Here is a table of points, one per row:
array([ 23.,  82.,  36.,  31.,  36., -13., -35., -21.,  75.,  17., -44.,  28., -32.,   7.,   5.,  -6., -47., -63.,  23., -19.,  10., -38.,   1.,  -1.,  11.,  25., -36.,  13., -18., -39.,  54.,  -8.])
array([-26.,   6.,  20.,  38.,  27., -16., -40.,   4., -31.,  19., -19., -12.,  -7.,  14., -13.,   3.,  58.,  29.,  40., -26.,  63., -10., -31., -44., -23., -21., -11., -34., -29.,  28., -11.,   8.])
array([-35., -25., -13., -21.,  52.,  51.,  -9.,  50., -26.,  51.,   4., -34., -31., -28.,  24.,   1.,  -4.,  -1.,  -6.,  32., -27., -41.,  -3.,  10., -26.,  40., -23., -33.,  77., -16., -24.,  -7.])
array([-34., -45., -25.,  11.,  57.,  60.,  42.,  22.,  10.,  18., -23., -25., -17., -38.,  19.,  30.,  44., -36.,   9.,  14., -37., -44.,  -4.,  16., -36.,  26., -19., -27.,  33., -53., -25.,   8.])
array([ 69.,  -8.,   1., -37.,  13., -10., -23.,  27., -31., -27.,  40., -31.,  35., -44., -23., -11.,  21., -26., -30.,  22., -13.,  47.,  23., -35.,  50.,  -4., -42.,  79., -33.,  -9., -10.,  65.])
array([ -7.,  -9., -30.,  -7., -50., -38., 112.,  97.,  -6., -41.,   2., -39.,  45., -25.,  15.,  -8.,  27., -33., -18., -22.,  34., -26.,   1.,  56.,  97.,  34.,  43., -54.,  22., -32.,  -8., -31.])
array([ -6., -23., -41.,   4.,  -9., -21., -22., -35.,   3.,  51.,  24.,  60.,  49., -11., -25.,  23., -28.,  44., -16.,   3., -41., -14., -26.,  78.,   2.,  47., -23.,  61., -33., -32.,  -1., -40.])
array([ 66.,  10., -22., -15., -22.,  -9.,   6., -21.,  -8., -25.,  81., -45.,  42.,  -7., -32., -34.,   7., -33., -13.,  44.,   4.,  34.,   1., -38.,  56., -10., -21.,  45., -17., -51., -28.,  13.])
array([  2.,  19.,  22.,  46.,  27., -59., -26., -14., -40.,  -7., -23.,   9., -18.,  12.,  33., -18.,  29.,   2.,  -3., -18.,  19.,  12., -40.,  -5., -26., -33.,   6., -31., -30.,  41., -25.,  14.])
array([ 47., -22., -47.,   1.,   9.,  38., -12.,   1.,  17.,  16., -20., -24.,   0., -20., -34.,  19.,  24., -31., -27., -36., -21.,  16.,  32.,  14., -45.,  53.,   8., -44.,  85.,  38., -38.,  69.])
array([ -7.,  19.,  36.,  32.,   3., -13.,  -2., -33., -48., -42., -12.,  -4.,   7.,  23.,  39., -24.,   6.,   9.,  36., -49., -14.,  -6.,  -2., -37.,  -1., -25., -42.,  -2., -17.,  33.,  18., -32.])
array([ -3.,  -7.,  41.,  24.,   1., -20.,  -9., -21., -30.,  -4., -43., -26., -21.,  38.,  35., -24.,  12.,   7.,  43., -33.,  -2.,  32., -32.,  -8., -12., -34.,   5.,   7., -32.,  31., -33., -14.])
array([-42.,  55., -26., -27., -26., -11.,   0., -22.,  -2.,  -5., -38.,   9., -11.,  49.,   9.,  16., -20.,  79.,  51.,  33., -43., -11.,  -5.,  23., -13., -45.,   6.,  -8.,  -4., -58., 103.,  60.])
array([-27., -14., -16.,  -2.,  27.,  84., -17.,  25.,  20.,   2.,  18., -29.,  -9., -20.,  -3.,  -1.,  12., -18., -30., -32., -34., -15.,   5.,   3., -34.,  39.,  16., -34.,  36.,  -3., -50.,  48.])
array([-18.,  -3.,   8., -20.,  -8.,  19.,  45., -54., -23., -25.,  23.,  43.,   9., -12., -27., -10., -46., -17., -11.,  74.,  61.,  54.,  56., -20.,  56.,  37.,  46., -22.,  -3.,   6., -35., -25.])
array([-56., -28., -12.,   2.,  38.,  53.,  12.,  43.,  25.,  12.,  24., -38., -51., -40., -11.,   7.,   5.,   0., -11.,  -9., -16.,  -4.,   7.,  26., -42.,  37., -24., -25.,  41.,  -5., -26.,  33.])
array([ -1.,  10.,  20., -56., -44.,  22.,   9., -31.,  12., -26., -20.,  25., -30.,  49.,  14.,  22., -43.,  67.,  55.,   9.,   1., -54., -30.,  31., -28., -40.,  24., -26., -42.,  12.,  26., 111.])
array([ 34.,  49.,  64.,  53.,   9., -16.,  15., -13., -39., -13., -40., -16., -29.,  18., -36., -19.,  40.,  45.,   0.,   8.,  -3., -10.,  -6., -25.,  15., -27., -53.,  -3., -17.,  23.,  35., -43.])
array([  5.,  17.,  37.,   2., -40., -18.,  -1.,   2., -27., -23.,  -8.,  44., -22.,  17.,  58., -13.,  38.,  -9.,  43., -36., -18.,  37., -35., -21., -39., -12., -11.,  14., -22.,  30.,   4., -46.])
array([-48.,   2., -24., -34., -32., -42.,  62.,   1.,  71.,  19.,  -7.,  43.,  54.,  -9., -27., -58., -29.,  15., -23.,  57., -29.,  -2.,  33., -60.,  31., -17.,  48.,  -1.,   8.,  50., -48., -31.])
array([ 69., -12., -13., -20.,   3., -22.,  -9.,   3., -14., -32.,  66., -40.,  27., -14., -25., -25.,  21., -32., -25.,  44., -14.,  42.,  23., -31.,  50.,  -4., -35.,  60., -34., -22., -12.,  41.])
array([-37., -11., -32.,  25., -50.,  -1., -25., -30.,   8.,  82.,  17.,  28.,  31.,   3.,   5.,  45., -16.,  -4., -34.,   8., -29., -48.,  -4.,  63.,   7.,  24., -10.,  56., -33., -19.,  31., -22.])
array([-34., -22., -17.,  -3., -31., -44., -10., -31.,  40.,  63.,  12.,  -9.,  11.,  20.,  12.,  93., -26.,  10., -16., -15., -17., -22., -41.,  53.,  13.,  18., -16.,  53.,  42., -20.,  33.,  -9.])
array([ 63., -34.,   1., -34.,  30.,  41., -33.,  47.,   0., -27.,  12., -44., -14., -33., -26., -19.,   7., -14., -24., -27.,  42.,  10.,  45.,  -3., -17.,  -4., 109.,  -3.,  10.,  20.,  38., -53.])
array([-18., -25., -40.,  34., -39.,   5., -13., -11.,  50.,  58.,   9., -14.,  -1.,   7.,  58.,  91., -42.,  46., -13., -10., -25.,  -1., -25.,  26.,  38.,  -8., -19., -19.,   2., -23.,  53.,  12.])
array([  5.,  23.,  10.,  -8., -29., -32., -29.,  -1., -28., -35., -25.,  18., -42.,  32.,  53.,  -2.,  18.,   5.,  29., -30., -10.,  27., -23.,  -8., -30., -30., -15.,  -2., -23.,  21., -37., -60.])
array([-11.,  12.,  21.,  33.,  15., -12., -38.,   0., -28.,  -1., -28.,  -6., -20.,  12.,   7.,  -4.,  45.,  27.,  43., -22.,  53.,  -1., -35., -26., -21., -25.,   2.,  -2., -21.,  46., -27.,   8.])
array([-13.,   4., -19., -23., -31.,  -3.,  78.,  41.,  42., -41.,  23.,  71.,  73.,  16., -43.,   1., -48., -14., -39.,  43.,  -9.,  22.,  18., -38., -52., -59.,   1.,  19.,  18.,  72.,   5., -35.])
array([-43., -21.,  32., -36.,   5.,   8.,  17., -65.,  -6., -30.,   0.,  29.,  34., -30., -20., -28., -30., -14., -34.,  68.,  75.,  42.,  65.,  -5.,  29.,  26.,  34., -20.,   8., -16., -30., -25.])
array([ 35., -38., -11., -45.,  64.,  43., -17.,  57., -15.,  -1.,  22., -13., -27., -15., -47., -22.,  26., -31., -16., -52.,  18.,  18.,  47.,  18.,  14., -38.,  79., -20.,  14.,   0.,  45., -47.])
array([ 48.,  39.,  39.,  53.,  -5., -21., -29., -20.,  27.,  -2., -28.,  42., -35.,  30.,   7., -26., -64.,  -8.,  15., -22.,  22., -48., -15., -13., -22.,  26., -27.,   1.,  11., -54.,  25.,  41.])
Along one direction, these points spread out more than along any other. Take the direction at right angles to it along which they spread out most. Go by this last direction. Where along it does each point below lie, from 0 to 99? The average is 50, and the first point in the table lies past the average. One standard deviation of the points above along it is 16.
array([ -3.,  -7.,  41.,  24.,   1., -20.,  -9., -21., -30.,  -4., -43., -26., -21.,  38.,  35., -24.,  12.,   7.,  43., -33.,  -2.,  32., -32.,  -8., -12., -34.,   5.,   7., -32.,  31., -33., -14.]) 34
array([-42.,  55., -26., -27., -26., -11.,   0., -22.,  -2.,  -5., -38.,   9., -11.,  49.,   9.,  16., -20.,  79.,  51.,  33., -43., -11.,  -5.,  23., -13., -45.,   6.,  -8.,  -4., -58., 103.,  60.]) 63
array([ 69.,  -8.,   1., -37.,  13., -10., -23.,  27., -31., -27.,  40., -31.,  35., -44., -23., -11.,  21., -26., -30.,  22., -13.,  47.,  23., -35.,  50.,  -4., -42.,  79., -33.,  -9., -10.,  65.]) 36
array([ -7.,  -9., -30.,  -7., -50., -38., 112.,  97.,  -6., -41.,   2., -39.,  45., -25.,  15.,  -8.,  27., -33., -18., -22.,  34., -26.,   1.,  56.,  97.,  34.,  43., -54.,  22., -32.,  -8., -31.]) 52
array([ -7.,  19.,  36.,  32.,   3., -13.,  -2., -33., -48., -42., -12.,  -4.,   7.,  23.,  39., -24.,   6.,   9.,  36., -49., -14.,  -6.,  -2., -37.,  -1., -25., -42.,  -2., -17.,  33.,  18., -32.]) 33
array([ 23.,  82.,  36.,  31.,  36., -13., -35., -21.,  75.,  17., -44.,  28., -32.,   7.,   5.,  -6., -47., -63.,  23., -19.,  10., -38.,   1.,  -1.,  11.,  25., -36.,  13., -18., -39.,  54.,  -8.]) 55
array([  2.,  19.,  22.,  46.,  27., -59., -26., -14., -40.,  -7., -23.,   9., -18.,  12.,  33., -18.,  29.,   2.,  -3., -18.,  19.,  12., -40.,  -5., -26., -33.,   6., -31., -30.,  41., -25.,  14.]) 35
array([-18., -25., -40.,  34., -39.,   5., -13., -11.,  50.,  58.,   9., -14.,  -1.,   7.,  58.,  91., -42.,  46., -13., -10., -25.,  -1., -25.,  26.,  38.,  -8., -19., -19.,   2., -23.,  53.,  12.]) 78
array([-35., -25., -13., -21.,  52.,  51.,  -9.,  50., -26.,  51.,   4., -34., -31., -28.,  24.,   1.,  -4.,  -1.,  -6.,  32., -27., -41.,  -3.,  10., -26.,  40., -23., -33.,  77., -16., -24.,  -7.]) 72
array([-34., -22., -17.,  -3., -31., -44., -10., -31.,  40.,  63.,  12.,  -9.,  11.,  20.,  12.,  93., -26.,  10., -16., -15., -17., -22., -41.,  53.,  13.,  18., -16.,  53.,  42., -20.,  33.,  -9.]) 79
array([ -6., -23., -41.,   4.,  -9., -21., -22., -35.,   3.,  51.,  24.,  60.,  49., -11., -25.,  23., -28.,  44., -16.,   3., -41., -14., -26.,  78.,   2.,  47., -23.,  61., -33., -32.,  -1., -40.]) 69
